In the data rows, 128 means zero.
Some points:
[ 95 171 167 110 106 105 154  91 110 162 174 152 106 128 140  94  97 140
 129 141 139 150 159 141  82 184  97 122  92 103  76 165 145 109 169 148
 156 109  83 122 117 121 130 143  62 111 201 132 136  93 119 104 158 177
 134 170  87  96 147 104 130 139 115 181]
[112  70  91 134 113 152 138 130 128  90 120 131 104 129  75 134 147 114
 196 154 108  90  99 157 102  91 176 200 177 121 176 118 161 151  95 158
  80 152  96 153 104 166 143 149 108 151  71 169 142 146 130  92 152 128
  94 133 120 146 161 172  86  95  86  93]
[141 102 119  92  90 123 105 116 135 121 123 133 177 144 101 131 146 139
 144 185 140 116 126 201  79 173 149 185 104 101 113 123  98 140  74  67
 118 160 152 111 163 166 107 119 192 165 158 128  75  94 159 128 101  73
 155 125 159 124 114 133  82  99 108  81]
[146 172 137 121 119 116 155 142 153 168 152 164 121  78 140 138 153 143
 154  92  78 117 176 125  92 152  98 126 133 134 136 107 170 111 111 132
 154 110 102 140 113 133  69 115 140 111 163 120 112 145 120  69 157 124
 104 186  88  99 140 109 125 157 133 164]
[106 206 153 172  97  90 186 158 114 121  89 133 139 165 176 150 119 191
  85 113 151 224 164 148 113 121  95 100  52 131 106 128  91 158 136 187
 203 140 151  97 144 121 187 134 152  90 167  94 114 125 133 146 128 132
 137  80 142 122 104 122 163 165 107 113]
[176 117 164 139 102 141 162 160 122  76  94 121 118 135 112 167 111  81
 151 115 205 132  95 120 176  87 121 127 143 110 112 147  99 133 175 129
  96 163 139 112 144  83 132 139 201 147  54  95 146 140 143 165 111  91
 149 148 196 148 100 160 123  73  80  92]
[126 109 122  93  83 149  99  57 135 128  69  96 118 126 149 148  95 109
 173 123 173 124 117 157 213 134  54  56 118 149  88 174 141 227 177  96
 115 140  59 183 157 102 173 163 122  98  84 125 124 188  87 135  77  94
 137  81 149 106 135 113 164 127 125 130]
[ 90 166 117  68 208 154 120 143 110 189 165 149 116 125 232 137 153 153
 133 103  90 125 129 106 143 138 121 120 147 109 131 185 179  57 147 118
 160  70  56  79 105  88 104 168  87 112 119 128 139 111 160 100 143 187
 111 131  47 100  97 145 124 107 166 126]
[181 159 131 160 102  96 155 164 123 124  79 124 129 200 147 154 133 120
 126 168 159 152 142 122 126 133 119 147 123 119 109 135  44 149 149 106
 183 111 122 166 116 110 126 138 152 164 160  81  55 165 128 144 178 141
 220 109 159  70 151 111 170 167 153 117]
[106 126 137  97 182 114 133 111  92 112 140 110 115  87 109 136 146 156
 117 100 196 100 141 155 160 115 156 107  89 141 146 165 192 141  74 128
 110  61  72 156 115  41 118 115 116  73 112 147 152  89 120 136 162 168
 122 115  64 100 123 122 130 120 174 184]
[124  93 168 156 108 161  63 117 140  79 150 125 130 126 150 100 137  38
 166 158 191 138  86 105 177 120  95 118 119 136  91 112 145 168 115 150
  49 114 106 181 119 126 141 118 119 114  88 148 147 208  79 113 118  93
 157 111 164 195 130 108 149 157 134 133]
[101 167 158 102 156 151 188 151 133 183 166 102 115 122 144 137 152 153
 119 137  97  63 150 109 100 128 146 137 112 129 139 129 135 119 171 154
 115  74 160 149 101 124 126 126  47 123 165 139 133 110 151 119 156 177
  87 160  81  90 129 109  98 152 178 137]
[148  97 106 128 173 172  90  84 117  64 144  98 143 112  74 109 113 122
 146 173  36  89 132 128  99  88 101 185 159 110 180 111 133 132 148 115
  80 197 116  86 142 146 128 131 124 139  49 158 191 169  80 133 108 106
  75 167 155 187 150 131 131 134 143 107]
[173  53 127 130  78 134 125 175 113 135  89 142 147 163 127 140 125 188
 113 113 168 157 163 135 112 128 162  90 138 122 168  97 144 127 118 119
 179 174 148 143 121 154 121  89 155 168 112 121 116  98 139 155 138 117
 120 112 179 102 128 155 105 167  86 106]
[128 153 122 139 137 104 101  85 155 103 176 172 201  99 146  91 133  87
  67  89  62  61 118 108 168 148  95 128 118 119 118 121 108 119  97 108
  71 114  53 109 109 119 175 121  35 128 109 182 185 135  94  60 145 175
  83 145 124 140 143 111 168 104 115 157]
[103  82 118 124 123 170  93 135 111  69  80 107 134 179  74 112 122 114
 102 152 173 162  78 159 210 137 145 135 161 158 108 102 132 179 122  95
  96 104 155  98 142 146 116  98 184 149  68 122 143  79 151 128  92 100
 205  81 160 173 153 162 128  47 127  51]
[ 60 123 111 112 105 193 141 139  84 183 105 149  69 139 149 131 108 221
  79 144  80 173 148 172 122 130 199 159 142 144 134 109 118  79 147 182
 202 133 157  88 148 160  63 117  59 131 133 159 162  46 164 127 172 155
 118 126  82 103 151 120 116 129 177 195]
[104  85  48 114 191 147  21 153 119 118 206 103 128  94  89  83 210 112
 109  91  56 106 114 101 140  71 150 181 196 150 151 116 121  72 132 175
 107 122 163  96  85 134  65 139  98 202  67 158 191 146  84  98  70 104
  83 107 133 149 110 171  71  66 193 105]
[109 135 148 113 161 108 123  76 155 170 141 130 125 152 161  95 146 141
 122 105  59  98 136 134 107 120 122 110 107 145  63 180 157  88 150 148
 142 125 113 120 126 182 148 124 108  97 137 120 100 137 142 146 163 125
 108 195 103 146 116  91  91 179 108 172]
[162 155 130 155  95 113 150 162 151 150 126 106 159 151 123 123 133  79
 116 110 121 150 146 105 106 129  77  83 140 152 132 154 143 138 169 107
 148 137 131 157 115  97 182 110 183 115 156  83 103 111  98 111 148 112
 141 150 156  91 147 148 169 160 105 122]
[135 155 162 110 148  98 120 129 157 176 119 122 122 111 154 145 144 127
 145 113  97  99 152  99 128 155  96 110 140 121 171 124 126 115 122 136
 147 113  87 110 115 124 115 183 110 109 164 109 120 141 129  51 122 142
 103 135 121 131 115 112 127 156 159 172]
[ 58  95  69 113 157 112 114 166 101 121 146 150  92  98 117 146 140 141
  86 118 113  89 141 137 155 112 227 189 198  93  98 121 139  57  88 124
 117 129 157 111 130 132  66 125 116 132  47 147 183 111 194 176 112  98
 119  90 132 187 135 159 133 136 152  99]
[176 139  88 140 105 138 112 156 126  90 110 105  70 133  57 115 115  70
 190 183 153 136  74 151  91 127 166 137 204  97 147 114  85 134 119  88
  95 167 145 139 163 102  58 146 186 142 119 143 112 148 106 160 124  71
  91 105 158 120 109 139 128 124  78  62]
[181 107 145 117 141 117 134 115 105 118 132 132 133 160 120  84 103 114
 132 158 150 159 149 121 104 140 134 173  88 125 121  98  92 135 112 149
 126 134 223 116 170 149 100 111 169 188 182 117 112 109 123 187 120 137
 118  93 163 193 115 132  84 100  81  98]
[105 139 110 105 126 105 138  82 191 141 198 159 146 130 171  86 122 158
 123  72  65 108 143  70 152 129 131 168 112  83 133  69 176  84 131 144
 128 118 105  87 105 114 119 141  85 119 170 186 123 147 160 143 118 172
 129 167  54 134 118 141 157 167 189 165]
[104 174 156 163 104  88 204 149  99 109 135 119 164  98 145 169 132 127
 122  70 185 157  96 101 129 106 112  81 116 148 113  99 111 119 132 116
 123 115 164 157 169 142 189  95 155  55 163  51 112 105 140 142 131 150
 157 146 107 122 119  65 111 120 116 147]
[165 219 132 151 123 136 184 142 112 166  95 151 157 101 147 145  97 126
 128 147 194 125 111  82 127 145  98  57  95 112 135 156  91 148 133 106
 127 113 208 164 107 127 184 126 138 105 205 103  75 144 195 151 137 132
 198 132 116 122 131 104 168 131  81 142]
[110  72 152 144 122 132 133 188 138 148 143 132 153 117  86 159 115 129
  87 158 102 164 113 143 112 154 155 122  95 109 155 107  79 127 143 149
 147 224 137 114 152 184 133 113 186 165 152 127 125 116  84 130 114 110
  87 127 173 149 149 118 118 142 155 103]
[165 149 127 174 150  92 161 116 111 114  84 133 120 113 136 168  92 196
 160 145 181 192 130 134 109 142 135  63  85 182 145 165 138 146 136  97
 178  70 152 158 115 109 191 147 165 102 155  91  39 105 169 127 169  94
 128  75 131  75 109 163 139 111  76 171]
[135  72 126 129 132  98  78  98 167  87 117  90 104 172  81 120 109  97
 132 153 123 132  84 130  97  83 125 104 148 146 158  96 114 174  77 104
  77 162 152 114 139 138 151  77 146 153  97 147 137 149  51 172  47  73
 124 162 142 117 115 136 137  98  97 113]
[144 108 126 161 130 159  89  80 159 156 102 130 113  82 135 120 119  82
 116  81 121  81 152 114 139 148 113 149 115 167 113 144 160 131 101 132
 139 110 103 153 120 128 108 150  70 111 141 138 164 160 134 120  96 210
 176 102 122 130 124  99 143 140 172 131]
Along one direction, these points spread out more than along any other. Where along it does each point below lie, from 0 to 99? 50 is the average, and the first point above lies past it. One standard deviation of the points above along it is 16.
[110  72 152 144 122 132 133 188 138 148 143 132 153 117  86 159 115 129
  87 158 102 164 113 143 112 154 155 122  95 109 155 107  79 127 143 149
 147 224 137 114 152 184 133 113 186 165 152 127 125 116  84 130 114 110
  87 127 173 149 149 118 118 142 155 103] >> 39
[146 172 137 121 119 116 155 142 153 168 152 164 121  78 140 138 153 143
 154  92  78 117 176 125  92 152  98 126 133 134 136 107 170 111 111 132
 154 110 102 140 113 133  69 115 140 111 163 120 112 145 120  69 157 124
 104 186  88  99 140 109 125 157 133 164] >> 67
[101 167 158 102 156 151 188 151 133 183 166 102 115 122 144 137 152 153
 119 137  97  63 150 109 100 128 146 137 112 129 139 129 135 119 171 154
 115  74 160 149 101 124 126 126  47 123 165 139 133 110 151 119 156 177
  87 160  81  90 129 109  98 152 178 137] >> 70
[176 117 164 139 102 141 162 160 122  76  94 121 118 135 112 167 111  81
 151 115 205 132  95 120 176  87 121 127 143 110 112 147  99 133 175 129
  96 163 139 112 144  83 132 139 201 147  54  95 146 140 143 165 111  91
 149 148 196 148 100 160 123  73  80  92] >> 29
[162 155 130 155  95 113 150 162 151 150 126 106 159 151 123 123 133  79
 116 110 121 150 146 105 106 129  77  83 140 152 132 154 143 138 169 107
 148 137 131 157 115  97 182 110 183 115 156  83 103 111  98 111 148 112
 141 150 156  91 147 148 169 160 105 122] >> 54
[106 126 137  97 182 114 133 111  92 112 140 110 115  87 109 136 146 156
 117 100 196 100 141 155 160 115 156 107  89 141 146 165 192 141  74 128
 110  61  72 156 115  41 118 115 116  73 112 147 152  89 120 136 162 168
 122 115  64 100 123 122 130 120 174 184] >> 63
[103  82 118 124 123 170  93 135 111  69  80 107 134 179  74 112 122 114
 102 152 173 162  78 159 210 137 145 135 161 158 108 102 132 179 122  95
  96 104 155  98 142 146 116  98 184 149  68 122 143  79 151 128  92 100
 205  81 160 173 153 162 128  47 127  51] >> 23
[104 174 156 163 104  88 204 149  99 109 135 119 164  98 145 169 132 127
 122  70 185 157  96 101 129 106 112  81 116 148 113  99 111 119 132 116
 123 115 164 157 169 142 189  95 155  55 163  51 112 105 140 142 131 150
 157 146 107 122 119  65 111 120 116 147] >> 60
[141 102 119  92  90 123 105 116 135 121 123 133 177 144 101 131 146 139
 144 185 140 116 126 201  79 173 149 185 104 101 113 123  98 140  74  67
 118 160 152 111 163 166 107 119 192 165 158 128  75  94 159 128 101  73
 155 125 159 124 114 133  82  99 108  81] >> 35
[ 60 123 111 112 105 193 141 139  84 183 105 149  69 139 149 131 108 221
  79 144  80 173 148 172 122 130 199 159 142 144 134 109 118  79 147 182
 202 133 157  88 148 160  63 117  59 131 133 159 162  46 164 127 172 155
 118 126  82 103 151 120 116 129 177 195] >> 65
[105 139 110 105 126 105 138  82 191 141 198 159 146 130 171  86 122 158
 123  72  65 108 143  70 152 129 131 168 112  83 133  69 176  84 131 144
 128 118 105  87 105 114 119 141  85 119 170 186 123 147 160 143 118 172
 129 167  54 134 118 141 157 167 189 165] >> 69
[173  53 127 130  78 134 125 175 113 135  89 142 147 163 127 140 125 188
 113 113 168 157 163 135 112 128 162  90 138 122 168  97 144 127 118 119
 179 174 148 143 121 154 121  89 155 168 112 121 116  98 139 155 138 117
 120 112 179 102 128 155 105 167  86 106] >> 42
